Each row is where one point has got to under a steady rotation. How many steps took it there?
The counts run from 0 to 191.
[-1.39 -0.15  0.55  1.04 -0.02  1.59  0.05  0.70 -1.26 -0.27 -1.73  0.32
  3.12  2.22  1.83 -0.37 -1.67 -0.53  2.10  2.64 -0.42  0.97  0.21 -0.14
  1.34 -1.15  0.00  0.73  0.63  0.91  0.63 -3.49 -3.89  1.84  2.49  2.46
  1.97 -0.17  0.42 -1.27 -0.15  4.87  0.75  3.35 -1.54  0.34  2.40  0.75
 -0.63  0.00 -2.87 -0.28 -3.29 -2.64  3.25  0.14  1.55  0.82  0.26]
95
[-0.80 -0.75  0.56  1.35  0.65  1.80 -1.24  1.19 -1.56  1.41 -0.70 -0.31
  3.67  0.80 -0.63 -1.26 -1.23 -0.52  1.05  3.20 -2.43  0.85 -0.91  0.79
  0.98 -2.23 -1.07  0.74  0.03  1.85  0.36 -2.41 -0.88 -0.40  1.18  1.62
 -0.32  2.07  0.64  0.03 -0.63  1.53  0.36  2.68 -3.02  1.44  1.68  2.14
 -0.53 -0.27 -6.29 -1.26  0.49 -4.94 -0.30  0.76  0.43  0.86 -0.56]
0
[ 0.19 -0.85  0.37  0.17  0.54  1.29  1.09  1.02 -0.47 -0.05 -0.63 -0.22
  2.70  1.33  1.04  0.20 -1.25 -2.55  1.11  2.81  0.41  0.93 -0.79  0.42
  2.66  0.06 -0.23  0.84  1.80  1.54  1.05 -5.16 -3.92  1.38  1.38  3.86
  2.60  0.63  1.23 -0.83 -1.14  3.31 -0.56  1.68 -0.77  3.01  1.79  1.12
 -0.37  0.92 -2.63  2.00 -2.41 -1.42  2.17  1.34  2.20  1.62  0.28]
35
[-2.48 -2.63  0.42  1.55  0.66  1.85 -1.70  2.37 -0.59 -0.58 -1.08 -0.38
  2.49  2.00 -0.75 -1.04 -1.94 -1.41 -0.96  2.42  0.50  1.69  0.54  0.21
 -0.12 -0.15 -0.74 -0.15  1.23  1.23 -0.27 -2.89 -0.62  0.55 -0.16  2.46
 -0.07  1.96  1.74 -0.62 -1.54  3.27  0.33  3.80 -1.43  2.42  2.69  0.98
  1.87  1.25 -2.67 -1.60 -0.56 -4.65  1.75  0.78  1.32 -0.16 -2.14]
75
[-0.39 -0.16  0.79  2.17  0.24  1.96  0.83  0.08  0.00  1.64 -1.38  0.73
  3.26  1.91  1.18 -1.56 -1.14  0.50  0.94  2.60 -2.58 -0.30 -0.23  0.14
  0.35 -2.03 -0.21  1.32  1.05  2.27  0.25 -3.07 -2.74  0.00  1.37  1.54
  0.57  1.12  0.93 -0.44  1.01  2.36  0.20  2.38 -1.94  1.16  2.79  2.64
 -0.67 -0.70 -4.88 -1.36 -0.99 -5.18  0.98  0.67  0.88  0.50 -0.22]
63
[-1.42 -0.56 -0.93  0.90  0.80  1.49 -3.18  1.63  1.21 -1.28 -0.33 -1.30
  3.14  1.63  0.87 -1.75 -1.90 -1.50  0.16  2.63  2.62  1.59  1.02  2.48
 -0.01  0.20  0.70  0.91  0.02  0.23 -0.03 -4.31 -1.65  1.08  0.49  4.05
  3.05  0.92  0.94  1.16 -1.74  3.49  0.47  2.95 -1.12  2.14 -0.34  1.48
  0.75  0.49 -2.67  1.15 -1.18 -2.32  2.36  0.87 -0.04 -0.04  0.29]
151
[-1.81 -0.66 -1.10 -1.38  0.54  1.14 -2.44  0.51  1.12  0.41 -1.31 -0.53
  3.29  1.34  0.76 -1.84 -2.92 -1.22  1.04  2.32  1.94  0.99 -0.33  1.80
  0.01 -0.05  0.74  1.32  0.59  0.48  0.31 -4.50 -2.35  0.75  1.68  4.12
  3.26  0.87  0.71  0.49 -1.24  0.96  1.38  2.63 -1.14  2.94 -0.28  0.97
  0.64 -0.19 -3.33  0.48 -1.40 -2.61  2.65  2.09  0.25  0.32 -0.24]
90
[-2.07 -0.90  0.75  0.33  0.64  2.36 -2.45  1.36  0.52  1.72 -0.84 -0.60
  1.77  1.94  0.02 -0.46 -2.04 -1.20  2.47  2.69 -0.14  0.90  0.27  0.17
  0.20 -0.47  0.62  1.51  0.54  2.86 -1.14 -2.36 -1.65  0.52 -0.32  2.79
  2.24  1.94  0.95 -1.61 -1.43  1.23  0.93  2.98 -2.31  3.46  1.74  2.63
  0.65 -1.94 -3.96  0.14 -0.79 -4.06  1.43  1.04  0.28 -0.95 -0.08]
144
[-1.10 -3.45  0.24  1.54 -0.82  1.75 -0.49  2.85  0.23  0.71 -1.12 -0.67
  2.21  2.50 -0.05 -1.49 -0.57 -1.11 -1.08  2.43  0.45  1.40  0.46 -0.33
  0.57 -0.41 -0.69  0.12  2.48  1.64  0.93 -4.16 -1.21 -0.63 -0.25  2.98
 -0.10  2.32  2.16 -1.13 -1.86  1.79 -0.33  2.78 -1.77  3.42  1.77  1.86
  0.65  0.81 -3.39 -0.32  0.17 -3.30  0.65  0.49  1.35  0.79 -2.46]
136
[-0.72  0.18  0.40  0.09 -0.47  1.27 -0.39 -0.08 -1.66  1.28 -3.03  0.44
  3.24  1.92  1.10 -0.34 -2.26 -0.80  2.20  3.02 -1.85  1.08 -1.23 -0.58
  2.89 -1.81 -0.78  0.23  0.90  1.29  1.17 -3.03 -3.52  0.60  2.72  2.42
  1.53  0.14  0.20 -1.39 -0.37  2.27  0.19  2.64 -2.63  0.63  1.98  1.41
 -1.32 -1.38 -4.71 -0.17 -1.95 -2.68  1.22  1.04  1.37  1.48  0.37]
32
[-0.85 -3.58  0.19  2.19 -1.65  1.83 -0.74  2.88  0.47  1.49 -1.48 -1.26
  2.41  2.43  0.20 -2.09 -0.18 -0.46 -0.34  2.83  0.70  1.45  0.87  0.16
  0.61 -1.38 -0.62  1.27  1.88  1.39  0.39 -3.45 -1.24 -0.64 -0.39  2.46
 -0.04  2.01  2.33 -1.04 -1.91  2.12 -0.26  2.98 -1.75  3.05  1.18  2.55
  0.07  0.62 -4.19  0.13 -0.21 -2.96  1.02 -0.15  0.93  1.17 -2.06]
135
[ 0.66  0.59  0.05  2.32  0.35  0.55 -0.61  1.89  0.18 -0.24 -1.73 -0.06
  3.41  1.69 -0.33 -0.74 -1.27 -2.26 -1.74  3.20 -1.27  1.51 -1.03  2.07
  1.54 -2.04 -1.54 -0.61  2.03  1.66  1.37 -2.65 -2.28 -0.95  1.75  2.16
 -0.48  1.51  0.74  0.67 -1.15  2.54 -1.82  2.68 -1.62  1.80  2.69  1.93
 -1.08 -0.55 -4.25  0.07  0.63 -2.95 -0.81  1.12  1.53  1.34 -2.31]
54
[-0.62 -0.05 -1.17 -0.33  1.33  0.36  0.96  0.05 -0.65  0.76 -3.88 -0.39
  3.32  0.07 -1.48  0.66 -3.25 -2.03 -1.06  3.30 -0.86  0.26 -2.13  1.64
  2.57 -2.17 -0.96  1.75  1.23 -0.26 -0.01 -3.67 -2.25  0.60  1.76  1.16
  0.54 -0.58  1.08  1.97 -0.39  2.37 -0.66  2.92 -0.05  1.41  1.99  0.85
  1.35  0.24 -4.37  1.08 -1.70 -3.00  0.00  1.54  0.64  1.33 -0.69]
109
[-0.54  0.84 -0.56  0.53  0.66 -0.06 -0.30 -1.57  0.42  0.33 -2.15 -0.80
  3.31  1.05  0.25 -2.66 -1.79 -0.49 -0.47  2.37  0.40  1.39 -1.68  3.01
  3.08 -2.97 -0.64  0.25  0.35 -0.33  0.49 -3.36 -3.28  0.38  0.91  2.90
  2.68 -0.30  0.39  1.55 -1.94  1.22  0.38  2.52 -0.86  3.47  0.36  3.08
  0.22  0.02 -4.06 -0.43 -3.17 -1.62  1.29  0.76  0.80  0.01  0.44]
39
[-1.91 -0.33  0.34  1.18  2.44  2.29 -1.88  0.31 -0.35 -1.09 -1.56  0.08
  2.02  2.49 -0.56  0.15 -3.45 -2.13 -0.37  1.99  0.04  1.15 -0.22  0.59
  1.02 -0.12 -0.28 -0.38  0.11  0.99 -0.82 -3.83 -1.41  1.68  0.05  2.24
  2.35  0.93  0.71  0.47 -0.62  3.55  0.29  2.66 -1.36  2.05  2.28  1.13
  2.13  0.08 -3.02 -0.63 -1.99 -5.40  1.00  1.54  0.60 -1.44  0.54]
15
[-1.65 -0.05  0.46  1.32  0.18  1.64 -3.53  2.44 -0.58 -0.89 -1.56 -0.50
  3.04  2.66 -0.01 -1.07 -1.95 -1.93  0.35  2.53  1.04  3.24  0.63  1.00
  1.19 -0.87 -0.84 -1.69  0.23  0.93  0.40 -1.68 -1.43  0.35  0.98  3.05
  0.98  1.54  0.57 -1.12 -3.05  3.14 -0.35  3.58 -2.70  2.33  1.34  1.44
 -0.49 -0.74 -3.53 -0.50 -0.03 -2.01  0.75  0.60  0.91 -0.05 -1.45]
22
[-1.60  0.76  0.04  0.87  2.66  0.39  0.08 -0.28 -0.98 -1.40 -1.15 -0.03
  3.04  0.29 -1.80  0.72 -2.78 -2.71 -1.25  3.17 -0.99  1.26 -1.20  2.39
  1.84 -1.34 -1.12  0.16  0.74  0.69 -0.67 -2.59 -2.57  1.09  1.10  1.55
  0.32  0.42  0.70  2.30 -0.91  3.55 -0.29  3.52 -0.08  1.70  3.46  1.00
  1.94  1.14 -3.33 -0.26 -2.21 -3.74  1.11  0.95  1.25  0.35 -1.14]
46
[ 1.42  0.40 -0.31  2.48  0.06  0.97  0.26  1.95  0.62 -0.33 -2.33  0.37
  3.67  1.90  0.07 -0.83 -1.59 -1.75 -2.32  3.00 -1.14  0.96 -0.99  1.79
  1.12 -1.83 -1.37  0.22  2.27  1.13  1.26 -3.67 -2.12 -1.00  1.82  2.02
 -0.33  0.72  1.26  1.17 -0.34  3.35 -1.99  2.43 -0.91  0.97  2.01  1.76
 -0.97 -0.25 -4.24  0.92  0.46 -3.20 -0.92  1.53  1.44  1.84 -1.90]
55
[-1.86 -0.67 -0.14  1.19 -0.12  1.76 -3.26  2.57  0.28  0.43 -1.03 -1.74
  2.97  1.87 -0.11 -0.89 -0.91 -0.82  2.04  3.46  1.64  2.71  1.29  1.07
  1.06 -1.03  0.02  1.00 -0.08  0.90 -0.85 -1.87 -1.75  1.23 -0.08  2.86
  2.06  1.71  0.82 -1.06 -3.03  3.20  0.03  3.51 -1.70  2.45  0.84  2.41
 -0.24 -0.66 -3.50  1.20 -1.26 -2.04  1.55 -0.42 -0.40  0.24 -0.03]
20
[ 0.27 -0.14 -0.35  1.42 -0.35  1.30 -1.49  2.12  0.68 -0.75 -3.69  0.60
  2.56  3.99  1.79 -0.36 -3.07 -2.02 -0.81  2.11  0.50  1.29 -0.62  0.02
  1.81 -0.65 -0.62 -0.76  1.58  0.93  1.33 -4.50 -2.46  0.31  1.87  2.88
  2.06  0.02  1.14 -0.68 -0.85  3.33 -1.53  1.85 -1.73  1.04  1.07  1.52
 -0.76 -1.35 -3.32  0.74 -0.67 -3.30 -0.16  1.62  0.83  0.40  0.04]
86
[-1.29 -1.92 -1.31  0.28  0.31  2.18 -0.99  0.66  1.20  1.87 -3.56 -0.41
  2.02  1.98  0.31 -0.44 -2.93 -0.23  0.31  2.47  0.19 -0.16 -0.34  0.14
  0.86 -0.66  0.54  3.05  0.77  0.38 -1.05 -4.50 -1.09  0.70  0.42  1.42
  1.89  0.22  2.16  0.64 -0.07  2.47  0.24  2.29 -0.44  1.84  0.63  2.19
  1.45 -0.38 -4.32  0.97 -1.26 -5.38  0.50  1.34 -1.12 -0.21  0.54]
141
[-0.56 -2.41 -0.05  0.99  0.39  1.60  1.25  2.29 -0.75  0.54 -0.11 -0.15
  3.61  0.16 -0.11 -0.44 -0.83 -1.44 -0.03  3.41 -0.94 -0.36 -0.42  0.37
 -0.22 -0.52 -0.12  1.78  2.03  1.82  0.80 -4.55 -1.88  0.04  1.15  2.13
 -0.47  1.90  1.98  0.50 -0.07  3.16 -0.03  3.08 -0.87  1.55  2.76  0.31
  0.53  1.69 -3.93  0.44  0.05 -4.13  1.37  1.29  1.53  2.46 -1.93]
189
[-0.52  1.09  0.89  0.71  0.81  0.87 -0.55  0.95  0.56  1.47 -0.26 -0.49
  3.26  0.49 -0.61 -0.26 -1.62 -2.27  0.93  3.44 -1.75  0.63 -0.98  1.56
  1.83 -1.27 -0.66  0.86  1.96  3.10  0.08 -1.57 -3.42 -0.76  0.78  2.50
  0.78  1.91  0.48 -0.61 -1.72  0.90 -0.29  2.46 -1.77  3.71  3.11  2.70
 -0.79 -1.87 -3.96  1.12 -0.53 -2.11  0.30  1.09  1.77  0.77 -1.77]
114
[ 0.09 -1.24  1.01  2.22  2.24  2.14 -0.28  0.98  0.44 -0.63  1.98 -1.05
  2.77  1.32  0.17 -1.03 -0.63 -1.69 -0.10  2.46 -0.16  0.31  0.13  1.33
  0.79  0.16 -0.03  0.94  0.38  1.83  0.36 -4.96 -1.45  1.28 -0.94  3.06
  2.10  2.12  1.11  0.72 -0.42  2.99 -0.12  1.54 -1.03  3.51  1.47  2.58
  0.94  1.97 -3.10  0.24 -0.90 -4.57  1.06  1.03  1.05 -0.30  0.69]
67
[-0.25 -0.84 -0.65  0.18 -1.15  1.12 -0.31  0.58 -0.58  1.83 -3.39 -1.25
  3.01  1.41  0.63 -0.93 -0.48 -0.25  1.08  3.43  0.19  1.93 -0.97  0.78
  3.90 -2.64 -0.80  1.09  0.79  0.20  0.77 -3.20 -2.98  0.50  1.11  2.41
  1.88 -0.16  1.07 -0.85 -2.08  1.70 -0.04  2.62 -1.84  2.26  0.34  2.56
 -1.11 -0.47 -4.93  1.56 -2.31 -0.78  0.75  0.11  0.03  1.83  0.66]
164
[-1.03 -0.31  0.51  0.49  1.47  1.54 -0.14  0.95 -1.56 -1.16  0.38 -0.58
  2.91  1.21  0.76  0.30 -1.39 -2.33  1.79  3.27  0.59  1.47  0.25  0.62
  1.84  0.20  0.13  0.32  0.58  1.16  0.26 -4.30 -3.15  2.08  1.19  3.50
  2.43  0.69  0.56 -0.51 -1.11  4.46  0.32  3.03 -0.93  1.98  2.25  0.45
  0.36  1.63 -2.29  0.88 -2.86 -1.93  2.78  0.67  1.72  0.95  0.58]
97
[-0.70  0.62  0.01  0.46  2.38  1.00 -1.11 -0.25 -1.62 -1.54  0.08 -1.19
  3.18  0.41 -0.92 -0.59 -1.74 -2.39  0.64  2.95  0.18  2.45 -0.88  2.53
  2.93 -1.04 -0.78 -0.37 -0.83  0.50  0.56 -3.64 -2.21  1.64  0.37  3.47
  2.39  0.62 -0.03  1.37 -2.15  2.92  0.25  2.30 -1.38  2.85  0.73  1.30
  0.47  1.72 -3.37  0.56 -2.78 -1.88  1.31  0.66  0.97  0.34  1.44]
99
[-2.72 -1.99  1.16  0.83  0.87  2.06 -1.02  1.28  0.21 -0.04 -0.68  0.19
  1.70  2.79  0.31 -0.51 -2.25 -1.58  0.48  2.39  0.18  0.67  0.94 -0.27
 -0.11  0.58  0.38  0.30  1.46  2.20 -0.38 -3.59 -2.02  0.74 -0.20  2.92
  1.30  1.66  1.45 -1.20 -1.09  2.87  0.78  3.38 -1.25  3.20  3.18  1.27
  1.53  0.24 -2.25 -1.63 -1.64 -4.68  2.60  1.12  1.44 -1.09 -1.47]
13
[ 0.08 -1.33  1.11  2.55  1.41  2.40  0.68  1.52  0.17 -0.32  1.54 -0.60
  2.79  1.76  0.74 -0.37 -0.56 -1.59  0.62  2.83 -0.58 -0.16  0.58  0.50
  0.59  0.57  0.09  1.43  1.23  2.25  0.21 -4.80 -2.33  1.34 -0.67  2.82
  1.62  1.97  1.77  0.01  0.21  4.02  0.05  1.72 -0.80  2.85  2.30  2.08
  0.41  1.52 -3.19  0.48 -1.07 -4.58  1.52  0.75  1.42  0.21  0.68]
66
[-1.51 -2.01 -1.24  0.83  0.68  2.51 -1.81  1.51 -0.50  0.32 -3.58 -0.92
  2.19  1.57 -0.64  0.83 -2.81 -0.99  0.25  3.05  0.55  1.25 -0.20  0.49
  1.38 -1.76 -0.66  2.14 -0.42 -0.22 -1.22 -3.51 -0.43  1.41  0.46  1.01
  1.15  0.43  1.60  0.70 -0.58  3.48  0.11  2.98 -1.05  0.68  0.84  1.75
  1.28  0.33 -4.92  1.16 -1.03 -4.96 -0.08  0.44 -1.34  0.25  1.15]
79
[-1.52  0.79  0.36  1.52  1.06  0.64 -1.06 -0.36  0.34  0.54 -0.21 -0.35
  4.42  0.41  0.52 -3.34 -1.45  0.61 -0.29  2.72 -1.51  0.10 -0.26  3.01
 -0.32 -2.32 -0.20  0.84  0.44  1.32  0.16 -1.83 -1.86 -0.69  1.55  2.12
  0.82  1.64  0.23  1.93 -0.52  1.24  0.81  3.87 -1.66  1.77  1.78  2.39
  0.24 -0.18 -5.01 -2.19 -0.80 -4.07  1.58  0.93  0.66 -0.13 -1.49]
123
[ 0.27  0.61  0.43  2.85  0.45  2.06 -1.56  1.53  0.90 -1.43 -2.38  0.53
  2.16  4.01  1.89 -0.51 -2.38 -1.62 -0.12  2.16  0.32  1.49  0.65  0.65
  1.08 -0.56 -0.34 -0.33  0.42  1.05  0.25 -3.88 -2.36  1.45  0.98  2.50
  2.84 -0.06  0.67 -0.50 -0.29  4.73 -1.20  2.27 -1.07  1.12  1.41  2.01
 -0.42 -0.74 -2.63  0.62 -1.83 -3.99  0.58  0.76  0.74 -0.68  1.09]
148
[ 0.32 -0.49  0.37  0.58 -0.25  1.63  1.22  1.17 -0.85  0.23 -1.65 -0.02
  2.80  2.37  1.30  0.55 -1.04 -1.76  1.42  2.88 -0.27  0.90 -0.74 -0.52
  2.99 -0.72 -0.25  0.72  1.39  1.51  0.98 -4.83 -4.42  1.30  1.79  2.92
  2.19  0.18  1.30 -1.51 -0.51  3.91 -0.49  2.00 -1.06  1.60  2.16  0.80
 -1.18  0.12 -2.98  1.63 -2.47 -1.79  1.89  0.80  1.72  1.91  0.38]
34
